Small tables with named rows and columns. After each table, cells are looked up by row and column.

Table lik
,gidito,baf,vukosir,zuvuza,mepef,lini,mono,vak
retore,154,58,103,243,247,133,155,90
rak,127,252,91,107,152,193,209,51
dovuv,119,211,134,7,21,94,31,160
nakizum,198,163,133,88,24,239,241,244
zozok,75,132,251,177,55,116,77,114
tob,22,197,207,144,181,76,126,193
kop,128,61,191,46,88,176,15,111
vuf,138,38,221,97,131,43,143,170

What is the zuvuza of nakizum in lik?
88
What is the gidito of kop in lik?
128
What is the zuvuza of tob in lik?
144
What is the zuvuza of retore in lik?
243
What is the mepef of rak in lik?
152
What is the vak of kop in lik?
111
What is the lini of rak in lik?
193
What is the vak of zozok in lik?
114
What is the vak of dovuv in lik?
160
What is the lini of vuf in lik?
43
What is the mono of rak in lik?
209
What is the mono of tob in lik?
126

zuk:
fields: zod, fel, memuk, mami, gizuz, kul, redokos, tizike
kez: [35.43, 51.47, 54.72, 64.38, 29.65, 75.50, 63.31, 36.39]
bavof: [31.50, 46.58, 60.68, 66.47, 29.43, 78.13, 62.99, 34.39]
biz: [30.66, 45.73, 51.89, 67.42, 29.83, 71.52, 59.57, 38.04]
vimupev: [34.85, 47.35, 56.33, 65.44, 33.08, 76.86, 63.34, 35.23]
beg: [74.84, 77.42, 74.29, 32.72, 70.64, 51.57, 22.53, 45.34]
roz: [36.14, 47.38, 54.37, 67.12, 30.38, 74.10, 61.83, 37.09]
botugib: [75.96, 85.07, 72.10, 27.20, 68.69, 51.95, 15.40, 43.92]
nobekat: [34.14, 47.85, 58.34, 66.58, 30.89, 74.30, 61.07, 36.17]
nen: [26.15, 20.01, 31.20, 83.70, 38.72, 48.57, 91.19, 59.95]
pimomem: [28.92, 18.68, 29.21, 76.70, 33.25, 52.94, 89.58, 59.49]
badeg: [76.95, 63.25, 54.31, 34.30, 78.25, 33.59, 38.63, 64.72]
kop: [64.61, 50.85, 45.69, 39.18, 73.67, 18.72, 47.80, 78.75]
nol: [75.65, 83.44, 72.63, 28.02, 69.16, 51.78, 18.34, 41.56]
nubus: [66.94, 53.64, 44.77, 39.31, 75.89, 27.12, 42.90, 70.51]

What is the zod of bavof in zuk? 31.50
What is the tizike of roz in zuk? 37.09
What is the mami of nubus in zuk? 39.31
What is the mami of badeg in zuk? 34.30
What is the redokos of botugib in zuk? 15.40
What is the mami of kop in zuk? 39.18
What is the kul of nubus in zuk? 27.12
What is the fel of bavof in zuk? 46.58
What is the gizuz of pimomem in zuk? 33.25
What is the fel of botugib in zuk? 85.07
What is the mami of pimomem in zuk? 76.70
What is the memuk of beg in zuk? 74.29
What is the zod of botugib in zuk? 75.96
What is the fel of nobekat in zuk? 47.85
What is the zod of nol in zuk? 75.65

nup:
|  | kolipan | tef | tuvofu | luk | torok | razoseb |
|---|---|---|---|---|---|---|
| feno | -4974 | 797 | -1242 | 3839 | 486 | 740 |
| vazudof | -6256 | -3560 | -2289 | 3068 | -974 | -6267 |
| dolad | -2448 | -4897 | 2578 | -3405 | 2 | 1666 |
| pebavo | -1838 | 5302 | 2030 | -7678 | -5330 | 1553 |
| reva | 786 | -7978 | 1426 | 357 | -5041 | -1181 |
| nunoke | 1617 | 5848 | -2084 | -3658 | -1807 | 7074 |
| zedinum | 5831 | -4057 | 1573 | -3854 | -1620 | -5174 |

What is the razoseb of zedinum in nup? -5174
What is the torok of vazudof in nup? -974
What is the tuvofu of reva in nup? 1426
What is the tef of pebavo in nup? 5302
What is the kolipan of dolad in nup? -2448
What is the luk of dolad in nup? -3405
What is the torok of reva in nup? -5041
What is the luk of reva in nup? 357
What is the razoseb of feno in nup? 740
What is the kolipan of reva in nup? 786
What is the razoseb of nunoke in nup? 7074
What is the tuvofu of pebavo in nup? 2030
What is the tef of zedinum in nup? -4057
What is the kolipan of nunoke in nup? 1617
What is the torok of pebavo in nup? -5330
What is the torok of nunoke in nup? -1807
Row with the largest torok: feno

runune.csv
,boka,madev,mupoku,kolotak
lak,3026,-1292,-6509,3423
nufi,4242,-2438,-7749,3325
dilider,1132,-7902,2372,-4899
dinage,3202,-2070,-7378,3047
voz,2320,-8842,1880,-5109
kavara,4412,-2352,-7797,3301
vutumi,-5561,7116,538,-1329
binile,-4970,7568,213,-455
rig,-3154,-1313,5308,-6782
keb,-6390,1201,7775,-7059

kolotak of lak is 3423
boka of voz is 2320
boka of lak is 3026
boka of binile is -4970
boka of keb is -6390
mupoku of lak is -6509
kolotak of voz is -5109
mupoku of rig is 5308
boka of dilider is 1132
madev of dinage is -2070
kolotak of keb is -7059
madev of rig is -1313
kolotak of vutumi is -1329

mun =
         tid  samovem  goruliz  vukule  vemitus
fef        9       -2        0      -4      -11
muzovop   97       21       88     -32      -64
finu       1       -1       -1      -1        3
tidof     37      -24      -68     -74        3
pimedi   -20      -22       19     -14       10
zasivuv   -4      -26       -7       6      -22
menali   -39       48        5     -22      -20
fegogo    40       37       14      17       60
sutudu   -31        7       16     -17       -8
vif       39      -23      -70     -76        2
goziteb   -3       -1        1      -1       -4
sifavi     1       -2        1      -1      -11
gipasa    -7       -7        9      -7        9

What is the tid of pimedi in mun?
-20
What is the tid of fegogo in mun?
40
What is the tid of sutudu in mun?
-31
What is the vemitus of menali in mun?
-20
What is the vukule of menali in mun?
-22
What is the tid of gipasa in mun?
-7
What is the vukule of tidof in mun?
-74
What is the vukule of muzovop in mun?
-32
What is the vukule of gipasa in mun?
-7
What is the samovem of gipasa in mun?
-7
What is the goruliz of sifavi in mun?
1
What is the tid of sifavi in mun?
1
What is the vukule of zasivuv in mun?
6

rov =
       tibib  bivisu  gule  nutad  vemogo  fiso  fimufe  tamalut  gafure  zonedad
pup     -6.8    23.9   7.6    7.5    -1.1   7.4     4.1      9.0    -3.9     10.3
gir    -61.4    -4.3   7.8    4.0    32.4   7.9    16.9      8.4     5.4      5.3
lek      0.3    -4.6   7.8    6.1     5.7   8.3    19.6      8.5    12.4      3.2
raz     33.7    10.0   7.7    3.3    -5.0   8.3    18.1      9.1   -28.6     -5.6
moda    76.6    -1.3   7.5   13.8     6.0   7.3    11.3      5.5    32.3     11.7
gat     56.2     8.2   7.9   11.8    16.5   7.4    -4.3      5.3    13.5     11.4
dogag   -8.6    20.0   8.2    6.4    11.7   8.0    -7.7      7.7    -6.3      8.8
ralot  -40.3     4.5   7.8    6.6    20.3   7.6    16.6      7.3    20.3     10.2

moda, bivisu => -1.3
pup, bivisu => 23.9
lek, fimufe => 19.6
lek, gafure => 12.4
dogag, gule => 8.2
moda, fiso => 7.3
raz, nutad => 3.3
gir, nutad => 4.0
raz, gule => 7.7
moda, gule => 7.5
pup, gule => 7.6
Which row has the largest zonedad? moda

